Each row is where one point has got to under a steady rotation. How many ticks took it there?
The counts run from 0 to 170.
[104 122 107 109 122 144 126 175 135 129 170 109 131 137 177 125 119 158
 132 182  85 137 106 138 124 147  74 145 141 107 112 138 114 153 113 178
 117 166  80 181 102 114 128 138 109 137 116 115  92 100 123 146 154 150
 131  86 108 120 124  78 101 149 123 146 147 140 202 129 152 101  90 142
 123 126 125]
6
[142 119 163  93 120 155 136 160 100  93 152 118 145 109 153 141 106 154
 154 170 103 115 107 119 113 162  60 138 139 102 139 114 108 157 137 155
 123 161  86 164  80 135 140 136 108 104 116 136 107 131 157 132 171 114
  83 108  68 135 113  93 130 174 120 125 131 112 160 142 174 107  82 133
 134  89 119]
51
[132 102 147  98 106 172 136 168 106 116 160 131 144 116 163 151 108 149
 142 178 101 108 102 110 107 153  57 134 155 100 141 118 123 152 117 168
 114 168  90 174  90 139 141 135 114 117 124 127 104 126 132 124 166 120
 104 101  65 129 105  90 128 175 118 127 122 118 156 135 166 120  85 137
 127  80 139]
48
[149 125 117 108 102 142 108 170 139 127 161 113 153 120 121 123 115 173
 134 170 117 126  98 139  95 170  79 140 148  94 115 124  86 149 123 163
 132 164  74 172  97 110 128 152 115 105 143 139  91 136 159 131 157 130
  91 117  98 158  94 119  90 176 142 136 156  90 154 123 147  79  98 135
 135 112 145]
23
[121 143  91 105 124 159 108 144 149 129 185  87 128 148 139 127 123 141
 123 157 103 124 110 147 115 137  76 151 135 101 109 164 109 161 113 184
 122 160  84 185 113 120 114 166 114 136 152 111  91 109 136 143 137 172
 115  92 116 120 115  89 104 167 105 137 165 120 197 128 147  97 122 138
 137  92 109]
1
[156 127 117  99 111 151 123 169 120 133 139 114 156 128 125 124 115 169
 106 173 129 111 121 127 120 174  60 158 137  94 120 138 107 151 114 178
 113 160  72 195 102 121 131 161 124 119 147 150 110 136 172 146 160 126
  97 118  96 142  96 123  98 192 123 124 137 106 154 128 151  93  98 140
 108 104 141]
19
[144 144  90 114 115 177 112 190 124 141 175 119 132 136 153 120 138 156
 110 174 111 102  99 120 117 132  76 116 168  94 119 135 128 154 104 175
 115 167  76 179 101 101 120 166 142 121 142 124  98 115 130 141 146 150
 112 110 119 115  99  78  94 171 108 133 148 115 171  98 138 110 110 117
 139  97 139]
104
[130 140 116  95 118 131 100 132 138 120 163 117 134 138 157 127  96 168
 147 153 107 126 104 130 115 126  89 131 149  76 109 138  84 173 128 172
 116 180  87 165  86 123 115 146 104  71 149 129 111 135 124 129 144 153
 122 103 109 146 111  72 118 188 136 119 146 106 191 125 167 123 129 139
 150  97 123]
30
[144 104 114 108 103 135 133 164 127 121 157 128 162 134 126 126 111 180
 112 161 116 124  96 144 121 175  66 164 146 101  88 138 123 135 132 175
 119 158  70 175 125 137 138 151  98 125 147 128  86 115 129 123 163 148
 131  90 115 147 101  99  85 173 142 109 140 114 175 131 150 113  89 171
 111  99 133]
122
[147 141 106  88 121 125 111 136 132 126 149 117 139 155 167 122 107 170
 151 133 111 144 110 110 138 145  84 169 119 102 114 156 102 167 133 181
 117 181  87 163  92 133 119 131 107  87 134 124 108 123 131 140 143 149
 119  87 108 124 116  68 124 194 137 123 141 123 201 125 167 115 114 145
 127  93 109]
34
[170 114 105  99 110 156 124 136 123  90 174 101 146 118  94 130 128 137
 121 139 145 106 101 135 131 154  65 145 124  99 109 134 115 140 107 163
 124 166  93 175 101 144 129 155 125  98 151 130  90 118 160 130 161 125
  98  90 100 161 105  97 102 172 114  97 159 118 155 119 144  70 105 147
 140  80 143]
159
[129 135 118 101 107 135  96 147 146 114 173 114 132 125 136 124 102 169
 147 169 107 129  96 140  98 139  93 120 159  81 106 123  77 161 123 160
 126 176  84 165  86 111 119 152 104  81 150 131 100 133 138 123 149 146
 108 109 105 163 104  86 105 178 143 123 160  94 172 120 155 104 119 134
 159 105 141]
27
[145 110 116 107 104 134 128 161 126 124 156 124 158 135 122 127 107 178
 111 158 118 121 105 143 122 171  64 164 146 101  91 137 124 137 134 177
 113 156  73 176 127 141 136 159  96 128 156 129  90 114 133 132 163 153
 136  90 120 147 101  99  87 177 138 105 142 113 180 130 154 114  94 167
 105  93 129]
121
[144 141 109  89 120 126 110 134 133 126 150 116 137 151 166 125 102 172
 148 136 110 136 107 112 135 138  83 159 124  92 114 152  96 171 135 180
 114 180  85 167  89 132 116 134 107  84 139 126 113 127 127 135 143 152
 121  91 111 128 115  69 125 195 135 122 138 118 202 124 170 120 121 142
 130  94 110]
33
[137 155 132 115 123 156 104 193 113 110 146 116 126 129 185 127 116 163
 135 171  90 125 119 113 108 139  87 135 158  99 131 113 118 169 150 169
 139 166  88 173  71 116 136 143 106 107 122 140  96  99 146 153 157 131
 110 111 117 132 110  80  99 169 126 125 157 119 184 103 159 118  88 112
 119 112 104]
110
[126 133 149 108 133 141 138 134 121  80 164 101 125 118 144 133 107 162
 122 184  97 105 104 150 119 144  54 121 161  96  92 122 108 160 124 162
 103 141  81 167 108 123 139 163  98 107 133 127  93 132 121 124 170 166
 124 107 115 130 109  81 109 155 113 104 124 122 189 149 175 130 105 150
 147 104 115]
89
[143 112 104  92 110 146 131 145 123  78 158 121 162 123 135 112 121 162
 129 174 104 122  74 124 122 152  89 137 167  86  99 130 111 141 112 156
 128 181  74 167  86 114 133 130 113  90 124 143 107 121 135 114 158 126
 120  99 105 147 112  58  96 167 142 103 137 111 160 131 133 112 105 161
 168  97 133]
128
[159 147  81  96 122 155 128 161 120  98 167  91 137 145 113  89 147 164
 114 162 130 120 104 123 147 154  73 140 143 116 109 147 115 135 102 166
 113 159  73 170 108 100 122 164 141 112 126 137 100 114 150 143 152 152
  91 108 132 106 105  71  90 165 121 118 146 118 177 118 131  84 108 134
 153 103 134]
99
[165 150 107 102 117 172 112 141 108  87 156 107 107 132 162 124 130 142
 130 150 125  99 125  85 139 127  67 136 139 117 134 131 135 158 102 172
 113 167 110 169  83 139 134 151 127  84 129 128  99 115 133 147 154 136
 114  91 114 125 101  59 123 185 105 107 137 142 173 102 162 113 109 119
 140  77 131]
73
[146 136 102  79 119 157 121 135 116  97 154 119 160 131 138 116 120 150
 124 157 106 103  92 106 126 139  83 136 156  69 121 145 120 161 116 161
 123 180  77 171  85 116 119 141 124  90 140 147 130 125 148 125 147 124
 113 108 103 124 117  52 116 188 118 102 138 107 161 131 134 121 125 143
 164  76 112]
132
[148 110 142 105 132 126 134 161 110  99 150 127 152 125 143 143 108 152
 126 147 117 112 121 117 142 153  54 151 121  96 101 116 122 154 137 170
 110 179  93 171  81 159 141 130 113  89 119 138 100 109 150 146 166 125
 115  87  95 139 112  82 132 167 130  89 129 136 183 113 178 113  76 149
 103 109 137]
152
[132 141 125 104 123 138 113 135 143  95 165 106 128 114 171 127 122 153
 153 150  79 115  90 117 112 144  70 131 126  88 130 131 104 176 113 157
 140 152  84 153  78 114 128 126 110  95 121 120  93 126 139 132 160 131
 119  87 102 139 127  64 113 155 103 148 156 133 193 134 152  77 102 130
 156 105 109]
169
[141 143 105 117 120 172 110 198 123 142 167 127 133 132 174 125 128 158
 117 174  99 107  99 114 110 132  78 120 167  89 124 126 128 162 116 175
 123 166  79 176  86 105 124 152 133 119 135 129  98 115 128 143 149 143
 116 109 118 114 102  81  95 167 113 138 148 116 173  96 146 119 100 115
 127 101 126]
106
[149 135 134  83 115 133 123 136 118 121 182 105 133 125  95 122 114 167
 138 138 139 111 116 145 127 154  53 129 118  99 108 135  96 157 128 159
  98 152  78 148 120 135 110 178 117  99 159 122 105 134 146 136 160 161
  88 102 108 127 110  87 122 179 110 115 147 103 190 138 168  82 115 138
 139  87 139]
59
[156 133 105 103 118 147 115 153 122  89 170 114 114 129 162 112 133 161
 151 156 120 119 101  99 141 131  77 121 137 115 117 117 115 150 100 159
 113 174 100 147  83 121 134 135 129  72 111 122  86 116 119 135 160 142
 114  84 117 130 109  47 112 160 126 118 141 139 186  98 156  94  93 125
 155 106 150]
69
[143 143  97 116 116 174 111 195 127 142 172 124 133 136 161 125 133 158
 113 174 106 104  98 116 111 131  77 115 165  89 124 130 128 155 111 175
 119 165  78 175  95 102 123 157 138 119 140 125  97 115 129 143 148 147
 115 111 121 111 102  82  97 170 108 136 147 115 173  98 144 115 105 114
 135  98 135]
105
[153 150 109  82 119 154 113 155 120 135 152 122 164 139 141 121 126 153
 128 133  99 109 104 106 119 155  72 156 125  81 134 153 125 167 130 172
 132 168  73 166  94 118 116 141 132 118 144 136 124 120 164 142 140 128
  97 105 100 101 120  67 126 188 107 131 149 102 178 131 137 103 113 129
 138  74  97]
136
[164 143 114  92 146 131 148 149 112  82 147  93 148 138 133  96 132 177
 118 157 117 124 100 126 156 160  62 152 127 111  99 149 108 148 123 166
 111 150  65 167 102 102 131 146 130 105 113 140 103 130 145 140 160 153
  98 109 128 106 116  75 100 164 122 109 125 125 192 140 155  99  97 149
 142 116 107]
95
[152 123 108 108 118 134 126 163 133 115 178 126 129 125 152 115 133 178
 151 144 118 124  85 119 138 142  63 120 126 108 106 123 107 148 106 163
 112 168  81 138  96 116 127 131 134  81 120 111  79 129 109 128 161 153
 112  81 116 125 109  63 108 152 126 137 138 130 194 104 164  83  87 132
 145 113 151]
66
[149 117 115 107 117 158 117 141 148 120 180 120 144 107 150 145 119 147
 130 143  99  98  72 131 105 143  61 127 130  74 122 138 116 171 102 166
 133 152  77 163  96 119 124 131 125 104 149 109  86 138 128 117 159 138
 124  86  95 144 112  92 103 158  96 146 154 121 170 126 154  77 109 137
 148  85 121]
165
[150 145 106  79 121 160 118 140 116 117 150 121 162 135 142 120 121 149
 125 142 103 103  99 104 124 146  77 148 139  71 128 151 123 168 124 168
 125 176  76 173  88 118 116 143 132 102 145 140 132 126 157 136 142 127
 104 108 101 110 119  58 122 191 110 117 140 105 169 134 139 115 124 136
 151  71 101]
134
[133 133 148 102 142 137 144 131 119  82 156 103 129 123 145 127 107 167
 119 179 100 103 103 147 128 146  53 129 153  94  95 131 105 161 126 164
 102 142  76 170 102 121 140 162 102 104 132 129  99 134 120 125 166 167
 123 109 117 121 108  81 110 157 113 104 120 123 193 149 178 132 106 152
 144 104 111]
90
[127 145 112  99 104 144 100 177 128 142 177 122 150 137 127 118 130 156
 148 141  92 128 112 119 104 168  72 150 122 102 129 132 121 153 136 165
 138 168  82 148 103 127 122 151 121 138 140 124 102  94 163 152 142 133
  90  94 101 109 118  67 124 174 122 143 169 104 189 123 132  76  92 126
 134  90 120]
140
[147 138 141  82 117 134 121 133 110 110 175 102 127 123  95 121 112 161
 145 140 136 115 120 144 125 157  58 132 120 102 113 133  94 155 130 156
 104 151  80 149 117 132 117 178 113  97 156 126 107 130 153 137 161 154
  84 103 102 130 110  87 124 179 108 113 149 103 186 143 169  83 115 137
 142  85 133]
58
[135 136 123 100 104 138 114 152 113 115 152 107 137 141 119 127 104 166
 114 159 122 119 133 143 120 162  70 164 146 109  99 134 124 145 145 180
 112 154  85 180 120 151 133 177  87 127 164 138 100  99 150 148 158 153
 129  97 125 147 101  94  93 186 131  91 150 116 187 128 159 122 109 155
 105  86 120]
118
[141 127 118 108 104 143 104 169 142 122 167 114 146 121 124 122 113 174
 138 171 115 130  92 143  95 163  82 135 152  91 114 122  80 149 122 161
 131 165  75 167  94 109 127 154 109 100 145 137  90 136 153 127 154 134
  93 114 101 163  95 110  90 175 144 135 161  90 158 121 146  83 100 136
 145 112 147]
24
[136 149 111  92 108 145 103 173 127 143 170 121 156 138 131 116 132 156
 145 135  94 125 112 111 111 168  73 156 121  97 132 142 120 157 136 167
 137 166  79 152 101 123 122 146 122 134 141 130 106 102 168 149 143 132
  89  98 102 105 118  70 124 179 118 146 166 102 184 125 133  80  94 126
 132  86 110]
139
